D: several groups of rows, each row roughly a mix of its group's hidden directions:
D (111 x 10):
[[ 0.31  0.28  2.77  2.29  1.21 -3.18 -0.60 -1.77 -2.27  2.27]
 [ 3.21  0.91  2.70  2.00  2.93  0.57  1.01 -2.00  1.32  0.61]
 [-1.20  0.72 -1.34  2.80 -2.16  0.65 -0.46 -1.52  4.16 -1.38]
 [ 0.25  0.34  0.28  1.05 -2.21 -0.94  2.52 -2.43 -1.38  4.15]
 [ 3.79  1.27  3.26  0.08  2.03 -0.53 -2.14 -0.89 -1.26  0.64]
 [-0.81 -2.29  2.22 -0.69 -0.83 -0.52  3.38  3.24  1.61  1.30]
 [-1.11  2.21  1.15 -1.24 -1.03  1.61 -0.37  0.28  1.07  4.94]
 [-4.50 -1.03  1.33 -0.77 -0.99  0.39 -2.80  0.67  0.92  2.12]
 [ 3.07 -0.17  1.59  1.90  2.58 -1.61  1.98 -2.43 -1.41 -1.35]
 [-4.23  0.00 -2.35 -1.98 -0.61 -1.58 -0.36 -1.29  0.17 -2.53]
 [-3.35 -0.70 -3.29 -1.23 -2.65 -0.68  0.16  1.44 -2.18  0.19]
 [ 0.55  2.14 -1.64  0.59 -1.15 -4.62 -0.58 -2.12 -0.69 -1.61]
 [-0.26  0.52  3.45 -1.99  1.18  0.04  1.04  2.83  2.45  2.41]
 [-1.68 -0.92 -1.08 -0.67 -1.49 -3.48  1.51  2.55  3.18 -0.12]
 [-0.27 -1.03  0.58 -1.91 -1.51  1.66  0.51 -4.86 -0.51  2.03]
 [ 1.62 -0.88  1.41 -0.79  4.84 -0.68 -0.27  2.33  1.70 -0.40]
 [-3.52 -0.24 -0.96 -0.98  0.78 -2.00  1.66 -0.44  3.60 -1.90]
 [ 3.14  0.12  0.48  0.49 -2.04 -2.35  1.68 -2.76  0.60  2.75]
 [ 2.75  0.86  2.05  2.08  2.98 -1.09  1.33 -2.40 -0.07 -1.99]
 [-3.02  1.57  1.30 -4.04 -1.73  0.13  0.54 -2.14 -0.18  0.95]
 [-0.87  0.08  0.86  2.18 -4.34 -1.30  2.18 -0.88 -2.28  0.99]
 [-1.99 -2.70  0.68 -0.69 -2.10  3.17 -1.99  0.20  2.28 -1.61]
 [ 3.42  0.15  1.20 -2.77  3.03  0.92  0.90  0.86 -1.26  2.12]
 [-2.34  3.62 -0.51 -1.27 -0.06 -1.29  1.13 -0.48 -2.94  2.50]
 [-3.32 -1.46 -1.42  0.20 -0.70 -2.86 -0.86  1.65  0.46  3.30]
 [-2.32  0.16 -1.89 -0.01 -4.56 -1.06 -2.33 -0.01  0.75 -1.24]
 [ 0.07  2.53  3.91 -1.56  2.95  0.36  1.86 -0.77  1.02  0.67]
 [-2.49 -0.16  4.35 -0.77 -1.58  1.53 -1.27 -0.11 -2.25  1.08]
 [ 0.94  0.23 -2.70 -3.26  2.36  1.24 -0.47  1.94 -0.42  2.88]
 [ 0.82 -0.57  0.50 -4.67 -0.85  0.57  0.00  0.15  2.56 -2.78]
 [ 3.34  1.90 -0.97 -2.41  1.55  2.76 -1.73 -0.63 -1.86 -0.01]
 [-0.81 -0.99  0.25 -4.56  2.65  0.58  0.95 -1.32 -1.03  2.21]
 [ 3.96 -0.30 -3.47 -2.48 -0.57 -0.58  0.95  1.60 -0.03 -0.63]
 [-2.13 -0.33 -2.12 -4.33 -1.74 -0.44  1.11 -0.20  1.03  2.24]
 [-3.56  3.07 -0.08  0.03 -0.75  2.61 -2.85 -0.75 -0.48 -0.24]
 [-3.13  1.77  2.37  0.29 -2.34  0.30 -3.24 -0.23 -1.39  1.34]
 [-0.01  0.85 -2.95  2.24 -2.35 -0.30 -2.68 -0.29 -2.59  2.11]
 [-1.75  0.13 -3.68 -0.97  2.04  0.74 -1.99  2.42  1.69 -1.86]
 [-1.20 -2.51 -1.85 -2.40 -0.39  1.97  0.58 -1.45  2.14  3.23]
 [-2.92  0.96  0.06 -2.09 -1.41 -1.21  0.48  0.47 -4.37  1.30]
 [ 0.70  0.18 -1.34  2.00 -0.01  2.14  0.16  4.64 -0.57  2.39]
 [-2.84 -1.81 -0.42 -1.95  1.08  2.79 -3.21 -0.27  1.71  0.94]
 [ 2.45 -0.84  2.33 -3.00  0.99 -2.67  2.80 -0.81 -0.86 -0.05]
 [-1.91  0.32 -1.87 -3.05 -3.06  0.73  1.24  0.25  0.11  3.23]
 [-0.60  1.26  1.97 -3.96 -1.99 -3.16 -0.83 -0.11  0.98 -1.17]
 [ 4.29 -2.82  1.63  0.76  1.65  0.70  2.01 -0.73  0.13 -1.03]
 [ 4.21 -0.38 -2.30  2.10 -1.40  1.89 -0.12  0.33 -2.19 -0.66]
 [ 0.43 -0.19 -4.05  2.05  0.03  1.49 -3.18  1.74  1.34 -0.66]
 [-1.03 -0.49  0.58  1.34 -1.00  1.63  1.10 -2.48 -4.74  1.25]
 [ 1.74  1.92 -0.11  1.67  2.81 -2.03 -0.33 -1.31 -3.19 -2.22]
 [ 1.41  2.93  1.17 -1.43  4.63 -0.89  0.88  0.09  0.13 -1.20]
 [-0.10  3.69 -0.54 -2.91 -2.81 -1.09 -1.37 -0.26  1.63 -1.53]
 [ 1.73  0.50  0.86  2.88 -2.71  0.13 -0.58 -2.80  2.28  2.33]
 [-1.29  3.43  2.06  2.67 -2.55  0.42 -0.89  1.27 -1.11 -1.83]
 [-1.29  0.60 -5.15 -1.49 -1.34  0.60 -0.28  1.17 -1.95  0.53]
 [-0.43 -1.57 -4.27  1.43  1.22  0.99 -0.09  0.36 -3.59 -0.19]
 [ 1.29  2.13 -2.00 -1.35  4.40 -0.56  0.43  1.64  1.06 -1.65]
 [ 0.75 -0.62 -0.63  2.11 -3.42  0.07 -3.15 -0.95  2.88 -1.37]
 [-1.31  0.93  1.52  3.21  0.21  2.68 -2.10 -0.90  2.76 -1.80]
 [ 4.19  2.16 -0.99  1.26 -0.82  1.05 -2.70 -0.81  0.88 -1.78]
 [-1.64  2.46  0.46 -3.40  0.01  1.75 -3.76 -0.67 -0.43  0.34]
 [ 1.85  2.89 -2.02  0.44  1.57  2.45  1.41 -1.42 -0.16 -3.15]
 [ 3.96 -0.02 -2.78 -1.77 -0.02  2.22 -1.11 -0.78  0.45  2.22]
 [-1.47  0.12 -0.63  3.71  1.57 -0.03 -0.32  3.25 -2.21 -2.02]
 [ 1.28 -1.23 -4.23 -0.89 -1.54 -1.87  0.94  0.40  1.82 -2.54]
 [ 0.48 -0.16  3.64  2.87 -0.54  1.57 -1.17 -2.16  2.53 -1.25]
 [ 3.61 -3.35 -0.04 -0.61 -1.09 -1.46  0.65 -0.39  2.71 -1.62]
 [-1.40 -1.07 -1.99  0.59 -3.49 -0.71 -2.90  0.41  0.72 -3.05]
 [-1.51  1.03  0.20 -0.99 -4.12 -3.13  2.34  0.08 -1.14  0.72]
 [-1.45  2.11  3.81 -2.15  0.90 -1.68  1.32  0.26 -2.69 -0.29]
 [-3.87  0.43 -2.37 -1.93 -0.39 -0.78  1.11  1.04 -3.29  0.09]
 [-2.83 -1.98  0.24  0.60 -1.44  2.06 -0.60 -3.10  3.13  0.27]
 [ 1.61 -0.30 -1.57  0.99 -1.16  1.63  0.14  0.07  3.46  4.05]
 [-1.45  1.53 -2.02 -3.39 -2.45 -0.96 -0.94 -0.31  3.18 -0.68]
 [ 1.83  0.82 -3.92  0.84 -0.98 -2.53  1.44 -1.09 -1.45  2.38]
 [-1.38 -2.43 -1.77  4.27 -1.67  1.35  0.43 -1.14  0.51 -1.71]
 [ 2.65  2.20  0.70 -1.62  2.61  0.49 -2.99  1.68 -0.66  2.08]
 [ 2.18 -0.36  4.29 -1.62  0.70 -1.11  1.48 -2.53 -0.25  1.47]
 [ 2.61 -0.34  2.58  1.54  0.29 -0.44  2.05  3.06 -0.54  2.89]
 [ 2.25 -0.94  1.06  0.02 -0.06 -2.48  3.06 -2.17 -2.92  1.62]
 [-1.69 -2.78  2.15  4.20  0.82  0.34 -0.34 -0.79 -0.46  1.97]
 [ 3.49  1.14 -0.48  3.83 -0.50 -0.16 -1.37 -0.13 -1.60 -2.30]
 [ 2.33  0.51 -2.17  0.53  2.86  1.42  4.02  1.02  0.24 -0.59]
 [ 0.13  0.86 -4.07 -2.92  1.99  0.87 -1.93  0.69 -0.26  1.89]
 [ 1.09  0.60 -5.19  0.38 -1.54 -2.23 -1.41  0.50 -0.40 -0.13]
 [ 0.18  1.75 -2.06 -3.03  2.48 -2.62  2.35  0.94 -0.01 -1.59]
 [ 1.89  1.59 -3.16 -3.46 -0.43 -1.39 -1.55  0.11  2.05 -1.27]
 [ 4.20  2.46 -0.84 -2.09 -1.18  0.67 -0.84 -1.44 -2.01  1.02]
 [-2.05 -0.71 -2.78 -3.66 -0.22 -0.22  1.51 -0.35 -2.43  2.05]
 [ 1.54 -1.36  1.32  2.65 -3.50 -1.75 -0.97  0.88 -2.43  1.56]
 [-2.36  1.48 -2.40  2.73  2.36 -2.57  0.35 -1.09 -0.72  1.85]
 [ 1.31  3.26 -2.46 -1.20  3.00 -1.15 -0.22 -0.33 -2.06  1.98]
 [ 2.17  3.80  2.54 -1.27  0.87  0.82  2.25 -0.48 -0.94 -1.90]
 [-2.72  1.77 -2.82  0.34  0.18  1.42 -2.59  0.15 -0.71 -3.25]
 [ 0.84  1.37  0.51 -3.24 -3.62  0.79 -0.08  1.01  0.96 -3.08]
 [-2.26 -2.13 -2.49  0.27  1.09  1.58 -1.79 -1.29  3.42 -1.51]
 [-3.35 -1.39 -1.77 -0.23 -3.21  0.28  0.68  0.67 -2.74  1.79]
 [-4.54 -1.54 -1.57  1.23 -0.89 -0.60 -0.04 -0.26  2.96 -1.21]
 [-2.58  2.08  0.94  0.17  2.24  2.78  1.17 -1.63  1.80 -2.56]
 [ 3.05 -0.27 -0.07  0.55 -0.11  1.55  4.45  2.42 -0.02 -0.84]
 [ 1.40  1.97  1.84  2.54  0.61  3.35  2.85  0.57 -1.48 -0.78]
 [-1.97  0.16 -3.22  1.02 -3.13 -0.50 -3.48  0.21 -0.74  0.63]
 [-4.81 -1.13  1.32 -0.15  2.07 -1.48  1.12  1.77  0.27 -1.13]
 [-1.44 -2.10 -3.04 -1.52 -2.71 -2.20  2.80  0.19 -0.30 -0.49]
 [ 4.24  1.14  0.13 -0.83  0.00 -2.14 -1.09 -1.00  3.39 -0.40]
 [ 2.03 -2.83  1.16 -0.51  1.82  4.49 -0.38  0.55  0.00  0.90]
 [-2.93 -1.12 -1.78 -3.10  1.73  1.41 -0.13 -2.65 -1.93  0.28]
 [-0.86 -2.31  1.31  2.74 -1.43  3.01 -2.30  0.03  2.12 -1.49]
 [ 1.06 -3.40  3.20  3.36  0.40  0.46  1.93 -0.36  0.07  0.14]
 [-1.80  2.78 -2.68 -2.93 -0.05  0.55 -3.12  0.29 -0.54  1.16]
 [-1.83  0.70 -3.13  0.13 -2.93  1.45  0.65  0.77 -3.21  1.68]]

which group is each row in? (one row of each group first):
[-0.79  0.33 -2.86  2.78  1.47  0.46  3.17 -1.02  2.57 -1.32] | R
[-1.17 -3.44 -2.47  3.68 -1.77 -0.07 -0.83  0.71  0.24  1.08] | J
[ 3.73  1.75  2.17 -0.15 -0.13  0.64 -2.06 -2.56  1.99 -1.23] | Y

[ 4.24 -1.27 -1.00 -0.75  2.09 -3.39  0.74  0.64  0.38 -0.58] | Y
[-1.92 -1.71  0.00  1.96 -2.19 -0.10 -0.60 -2.39  3.90 -1.39] | Y
[ 3.21  3.39  0.95  0.32  3.10 -1.51 -0.98 -1.10 -1.17  0.45] | R
[ 4.52 -1.08 -0.30 -1.31 -0.77 -0.06  3.00  1.31  0.36 -1.90] | J
[-0.80  3.21 -0.37 -1.54  0.66  0.60 -1.11  1.10 -1.98  4.22] | R
[ 2.24  0.70  0.18 -1.05  2.83 -2.19  2.29 -0.76  2.03 -3.01] | R
[ 0.38  1.07  5.69 -0.88  1.36 -0.27  0.61  0.11  1.12  0.70] | Y
[ 2.08 -3.19  2.25 -0.45 -1.58 -2.67  2.26  1.79  0.51  0.67] | J
[ 0.77 -0.07  4.73 -3.34  1.80  0.34  0.37  0.64  0.66 -0.27] | R
[-1.16  1.49 -0.36 -1.88  3.93 -0.17  0.11  1.94 -0.72 -3.39] | R
[-3.14  1.26 -3.35  2.93 -1.26  0.85 -1.97 -0.83 -0.18 -0.55] | J
